In the rows, 128 means zero.
One turn sends every row of this set to another row. A few are shown first. Where does it send the rows asked after them?
z_250: [ 77 128 124 142 115 131 126  98 126 119 122 133 129 125 146  90  99 136
 147 118 173  96 143 141 106 113 115 101 114 141 141 126 136 157 131 111
 135]
z_989: [127 151 163 130 134 112 137 132 109 146 142 129 166  78 140 117  95 127
 131 139 170 123 153 159 109 125 120 106 118 125 101 118 137 156 122 101
 113]
z_602: [137 173 156 148 130 128 142 116 108 134 168 145 152  93 139 134  88 144
 165 156 161 106 137 158 108 115 113 111 104 112 141  97 135 132 136 102
 141]
z_509: [128 181 152 133 136 128 127 108 112 148 125 151 140 139 153 150  88 132
 131 120 153  98 132 122 130 149 112 117  91 133 124 139 101 109 128 129
 120]
z_311: [128 182 163 133 132 127 132  98 118 135 131 136 144 145 149 152  82 130
 142 122 147  96 127 116 124 141 105 125  98 139 134 148 110 116 126 129
 131]
z_582: [125 152 140 136 110 105 150  90 136 143 153 162 156 111 127 113 116 100
 175 108 126 104 133 126 101 125 130 130  95 125 109 146 135 135 107 127
  93]
z_399: [130 159 150 151  87 130 156 100 148 145 119 160 158 103 148 122  90 127
 179 120 152 106 151 155 141 135 124 126 103 125 136 142 147 147 116 142
 103]
z_862: [ 81 132 127 145 121 130 144  99 133 122 128 134 138 131 150  90  83 123
 135 132 169 101 140 125 104 119 130 113 107 142 153 125 142 161 130 106
 130]
z_720: [114 148 139 149  98 130 142  96 135 149 129 170 162 100 146 119  99 141
 186 120 147 104 151 162 148 137 118 114 104 128 130 142 132 136 110 141
 105]
z_670: [ 79 124 129 140 121 130 133 100 121 138 129 125 134 137 152  81  92 128
 139 116 174  98 143 128 108 116 127 102 102 138 141 127 142 144 126 106
 121]
z_920: [126 164 122 144  95 120 150  98 141 116 134 129 124 116  95 110 118 120
 143 125 157 113 120 134 109 141 130 112 127 121 113 124 144 110 105 104
 157]
z_113: [137 131 129 136 100 133 140 131 158 134 138 152 153 112 164 121 121  92
 168 117 159 120 121 178 101 140 117  98 111 118 138 118 119 129 111  95
 124]
z_218: [113 165 121 132  96 105 137  98 134 115 125 120 137 110 100 114 104 112
 138 123 142 120 123 144 116 139 136 104 121 114 118 134 143 102 101 105
 152]
z_213: [130 152 153 149 100 134 146  84 135 156 125 152 160 103 156 113  98 129
 187 106 151 106 155 158 138 133 121 114 101 125 126 139 140 135 116 140
  97]
z_452: [131 182 145 140 128 130 134 124 103 142 159 141 151  89 119 135  83 123
 163 152 154  99 142 166 110 110 121 100  99 103 144 107 129 130 129 105
 136]
z_878: [122 161 114 144  91 107 149 105 137 113 125 131 140 130 104 110 115 129
 143 121 156 120 113 136 116 146 136 114 129 112 117 128 143 104 101 106
 141]
z_753: [137 178 155 132 140 133 127 107 119 138 138 137 138 139 149 155  98 127
 136 121 155 110 112 129 122 148 100 126  89 131 121 147 107 121 124 136
 129]
z_826: [137 153 123 121 110 117 133 114 167 136 136 154 144 111 155 119 113 111
 133 125 189 117 116 137 102 125 118  91  87 112  99 124 110 132 134  81
 117]
z_802: [107 153 170 123 113 132 135 111 118 138 145 153 114 116 143  97  92 129
 124 109 163 111 117 144  94  84 132 116  87 137 146 125 139 138 121 115
 122]
z_951: [138 149 124 111 101 117 131 103 158 125 128 163 161 112 163 115 105 121
 141 117 180 112 119 135 104 126 109  95  95 114  99 107 117 129 134  77
 118]
z_999: [108 162 168 125 122 131 136 115 118 143 132 152 123 116 140  90 108 127
 124 113 163 118 122 141  86  95 133 113  83 140 158 116 135 134 128 107
 131]
z_689: [107 160 120 118 145 123 149 109 113 153 142 135 132 130 167 150  95 117
 140 104 169  99 122 135 117 125 102 139 121 113 131 137 138 125 105 120
 148]
z_470: [127 163 140 135 116 107 155  93 139 149 139 167 158 110 125 115 117 102
 178 108 133 106 140 122 100 125 120 135  85 115 107 141 146 121 105 128
 109]
z_793: [113 157 117 141  90 115 143 114 133 117 130 135 136 111 104 115 114 123
 144 123 148 119 122 135 109 131 142 103 138 123 109 137 149 106  93 105
 150]
z_162: [128 155 149 144  92 128 145  85 142 137 126 152 161  89 146 125  99 132
 184 120 136 113 154 158 146 131 110 109 105 118 128 142 133 135 116 138
 102]
z_908: [ 99 157 132 127 143 122 145 116 109 150 143 137 122 124 159 145  94 114
 137 106 162 106 119 145 132 137  92 142 127 126 131 132 142 132 114 116
 145]
z_792: [124 141 144 132 123 162 159 118 128 107 127 132 159 130 111 120  98 118
 128 115 155 106 137 147 112 135 128 103 118 114 108 150 134 107  87 125
 124]
z_735: [124 153 153 133 132 114 131 132 114 141 147 129 172  75 141 129  97 127
 138 130 163 105 161 152 104 125 128 108 109 133 103 110 121 161 124 100
 107]
z_53: [144 138 137 126 102 122 136 132 155 144 137 141 158 108 176 121 133 101
 163 117 162 119 119 167 105 133 130 101 110 117 145 124 114 129 112 101
 131]
z_488: [115 142 145 124 115 160 149 114 137 110 119 131 154 121 112 127  92 130
 122 105 157  96 130 144 118 135 136 108 111 124 107 141 131 108  81 127
 125]
z_174: [134 174 153 121 127 131 123 114 105 131 132 144 154 147 150 146  99 139
 138 116 149  99 112 122 129 148  97 126  97 133 129 133 111 119 132 131
 124]
z_987: [139 177 145 152 120 126 140 127 105 151 170 154 142  96 123 131  89 138
 163 160 160 112 142 158 107 125 121 114  98 119 138 100 129 130 121 107
 142]
z_266: [131 175 151 148 131 139 134 125 100 141 163 151 149  84 130 136  91 135
 167 154 154 103 135 157 105 108 125 105 119 121 138 108 135 136 118 108
 141]
z_779: [ 75 132 118 137 120 128 126 106 118 122 124 127 130 131 139  91  86 134
 134 130 170 103 136 129 111 108 117  98 107 126 148 123 131 153 121 107
 122]
z_48: [135 157 131 124  98 110 131 110 169 141 120 157 152 112 153 111  97 111
 145 129 188 107 121 133 104 120 126  90  97 114 111 118 112 134 128  74
 110]
z_294: [137 151 137 122 110 119 123 104 168 133 115 150 143 109 157 114 106 107
 142 124 181  98 126 128  98 130 120  84  93 116  97 115 111 126 137  85
 118]

z_213 goes to z_793
z_53 goes to z_582
z_218 goes to z_174
Where do these go?
z_602 goes to z_48
z_509 goes to z_250
z_470 goes to z_488

